One vector is turned by the same rotation once a tick. Each row is the vector after some number of ticks, and that number follows the row.
The counts run from 0 to 959.
[131 178  77 134 116 121  96 138 122 107 131  96 155  87 122 136 177 146
 130 135 130 130 134  72 136 124 159 104 115 157 116 151 135 144 113 159
 113  95 144 143 113 195 155 174 116 110 150 141 153 137  71 125 146 119]	252
[ 80 139 116 166 123 146  97 145 114 122 131 137 153 110  92 146 119 139
  75 167 152 139 142 102 147 110 136  71 102  98  99 136  77 128 112 161
 149 134 144 159  92 140 145 139 130 118 133 176 164  74 139 162 113  92]	405
[135 146 133 152 184 113 116  91  38  99 134 118 136  63 157 148 121 176
 138 112 123 138 119 105 133 119 127 107 120 115 108 103 126 123  84 144
 103 129 141 192 100 159 125 118 158 124 105 117 100 141 126 121 130 146]	84
[126 138 167 156 137 163 119 122 142  62 122 117 141 103 123 130 110  85
 110 117 153 114 171  94 131 150 180 135  99  97 118  85 163  78 106 122
 117 131 108 118 149 157 170 110 107 142 127 141 158  91 127 131 135  87]	555
[120 137  63  85  75  94 144 116 143 150 151 147 107 138 121 154 145 107
  94  85 163 144 119 132 157 187 144 149 138 154 135 163 104 114 178 119
 136 100 127 136 163 104  61 127 134  86 157 135 154 146  94  98 123 123]	952
[ 86 136  76 103  79 104  71 153 120 118 125 159 133 134 140 143 140 143
 106 105 124  96  85 102 125 122 117 108 148 145  91 142  96 135 108 164
  60 122 115 132 107 136  92 128 132 121 129 143 138 158 105 135 151 147]	536
[125 126 155 100 144 107 159 100 130 214 146 149 100 149  97 134 143 128
 145 176  97 118 129 121 148 119 117 144 118 137 125 151 143 185 132 113
 176 132 138  78 146 122 132 161 115 149 167 157 107 132 134  95  92 120]	293
[129 158 102 166 102 122 144 134 113 116 116 130 127 104 126 125 132 137
  68 150 171 140 145 153 117 124 131 101 122 108 142 153  82 108 138 142
 173  99 157 174 114 108 121 128 148  74 136 144 186  73 135 173 113  83]	956
[148 106 168 148 186 154 160 109 119 130 112 144 140  98 119  78  81 141
  98 151 165 112 152 128 152 157 154 119 103  81 130 144 155  98 140  88
 186 122 120 103 136 145 156  85 112 126 111 124 132  93 162 120 103  93]	220
[152 164 110 126 134 126 112 166 147 121 102 115 153 118 122  97 165 105
 134 164 134  89  92 105 152  46 144  91 108 154  95 135 160 109 129 142
 129 121 144 135 111 104 191 126  92 128 148 143 131 133 155 148 150 132]	60
[ 83 105 177 142 151 138 120 149 126 132 162 136  85 131 119 137 112 128
 136  97 106 148 157  87 105 198 144 172 132  97 154 110 100 109 145 118
 124 167 115  91 162 115 101 127 117 126  99 115 133 136  84  83  72 133]	375
[122 111 137 113 153 116 150  73 117 178 186 156  92 153  89 193 126 112
 147 109 107 125 127  89 134 153 140 163 105 124 113 101 141 137 108 114
 120 143  90 104 161 133 121 148 121 163 149 141 105 152 128  70 113 126]	783
[108  78 166  83 104 113 109 122 154 158 125 166 116 176 159 114  98  98
 120  93 125 109 109 154 177 132 100 158 146 116  98 152 144 117 159 116
 127 167 113 101 151  98  78  96 136 140 136 145  90 156 137  97 133 139]	347
[ 87 140 179 144 145 108  87 131  74 105 103 113 114 103 172 122 131 132
 152 126 100 170 116 133 163 156 113 119 151 117 101 110 101 116 140 144
 115 176 165 166 145 124 101 141 150 104 111 141  97 154  92  96  89 165]	571
[119  97 145  96 104 119 103 120 155 178 126 169 142 168 139 110 103 127
 124 133 123  78  99 142 150  63 104 140 140 124  96 152 151 136 127 130
 112 168 123  79 137  92 104 106 132 174 125 138  93 135 173 127 147 136]	345
[118 124 166 141 202 125 139 144  95 178 162 103 130 109 132 139 138 147
 176 126  90 186 139  82 131 124 111 137 121 119 146 146 135 159 122 132
 168 172 171 146  97 148 156 154 137 140 127 124  99 145  92 105 101 135]	933
[128 122 132 136  91 133 151 106 131 114  91 142 124 134 165 108 109  93
  86 141 172 129 118 186 147 111 111 125 128 126 133 139 123  96 159 124
 166 121 144 168 152  73 103  92 153  98 138 152 145  77 178 153 123 101]	131
[139  95 162 118 168 114 121 148 129 153 155 143 109 152 160 123 155 129
 173 119  99  98  75 101 106  81  95 152 128 131 119 117 163 151 104 131
 112 162 103 114 113 108 152 121 126 193 135 107  76 170 150 102 151 164]	9
[ 90 138 101 150 111 108 101 110  91 111 182 124 106 126 146 175 141 158
 126  90 121 156 115 118  80 125 106 142 130 116 130 115  60 134 100 160
 105 144 151 183 117 125  76 153 174 120 127 125 146 134  96 127 127 150]	456
[114 147 166 136  74 107  94 115 141  59  94 131  91 147 167 128 142  70
 124 117 123  98 118 140 144 142 142 160 149 145 126  85 128  95 142 123
  93 129 117 121 200  90  97 130 138 123 136 157 138 132 125 111 130 125]	838
[172 144 112 111 151 120 146  94 109 113 100 152 148 116 122  97 120 102
 105 116 179  69  88 117 160  80 163  95 117 130  87 126 169  80 128 110
 116 114  95 138 138  85 145  80 106 131 128 113 106 134 183 121 150 124]	912
[139 101 132  88 168  80 136 117 103 124 135 161 108 123 179 131 140 103
 147  90 125 103  90 123 148 129 115 153 124 154 115 114 183 147 111 128
 106  88  82 154 133 143 119  96 143 152 147 134  78 190 150 111 161 162]	499
[158 180 101 119 135 101 132  84  99  96 109 140 141 103 137 147 151  91
 137 140 139  79 100 109 158  70 148 111 117 158 122  80 172 100  85 136
  88  93 110 151 152 107 135 123 114 136 131 146  98 146 171 134 143 126]	280
[150  87 125 119 180 132 157 109 119 184 176 146 121 141 112 121 115 148
 143 110 144  89  94  96  97 112 139 148 115 100 119 135 137  91 111 105
 122 163  96 103 129  92 128 105 110 166 102  70 106 150 161  93 122 145]	230
[119 100 122 106 167 139 146 164 160 128 144 145 123 122 106 146 144  43
 126 111 145 140 145  82 179 164 175 142 102 137 122 119 191 112 141 132
 131  95  88 128 129 151 176 104  99 133 159 157 127 150 125 110 136 120]	552
[162 180  87 145 101  93 111 120  95  86 108 104 138  87 164 111 166 180
 120 144 122  93 114 126  92  97 135 106 128 159 138 156 112 135 105 140
 115 102 154 151 130 154 144 176 137 113 136 112 161 121  97 138 146 119]	804
[137 112 126  93 134 118 140 171 176 122 127 151 112 147 143 108 159  50
 135 115 141 104 103 105 149 106 146 150 118 162 118 120 187 136 153 120
 124 106  82 125 142 101 171 104  96 144 177 136 114 157 154 125 156 131]	693
[123 143  64 130  92  89 129 133 112 133 140 168 111 132 137 135 155 156
  98 157 141  68  82 130  83  65  95 113 125 148 144 144  78 142 112 146
 117  98 116 144 116  88 104 139 135 116 125 128 147 108 153 158 140 134]	317
[148 140 107 120 160 162 156 166 166 187 153 130 166 101  81 121 115 123
 137 127 153 112 149  54 115  83 159 150 105 125 147 159 170  96 113 135
 151 127 135  96  92 134 158 114  85 135 108  99 144 115 145 158 126 108]	744
[100 116 143 160 123 120 109 118  88  74 126 140 102 124 163 123 107 170
 109 110 131 106 115 132  59 149 104 134 141  92 128 102  62  93 104 126
  93 155 118 143 136 121  87 119 162 135  81  89 143 107 124 126 104 147]	866
[110 125 126 142 141 133 140 208 153 152 137 119 116 128 137 116 158  97
 132 159 125 151 136 110  98  89 102 135 109 142 167 150 143 162 129 164
 194 108 154 150  76 127 173 133 123 124 159 158 160 101 129 185 122 112]	328
[111 153  96 115 134  98 107 116  85 113  95 140 145  91 130 151 147 108
 117 145 134 145 106 116 212 134 131  78 121 145  83 116 140 134 125 160
 118  97 148 185 115 148 136 136 131  97 149 192 110 149 137 131 139 124]	767
[141 137 120  84 159  97 175 113 113 196 121 132 115 116 105 108 145 118
 147 161 108 108 109 122 202 126 126 120 122 144 123 168 156 151 165  97
 183 122 148 109 140 107 139 134 105 116 149 147  95 147 136  96  89 123]	435
[ 95 147 104 152 125 118  97 172  97  51  87 142 136  88 174 130 144 101
 118 129 136 124 104 126 132 103 106 111 122 147 131  89 131 116 101 175
  97 104 135 200  89 121 139 106 149 109 124 153 141 117 143 179 148 141]	688
[108 125 137 143 135  82 131 156 108  95 146 131  50 140 156 130 194 115
 136 148  90 116  91 121  92 162 114 120 120 150 133 102  85 180 128 124
 121 103 117 150 170 113 154 153 127 136 160 145 134 143 107  98 108 147]	508
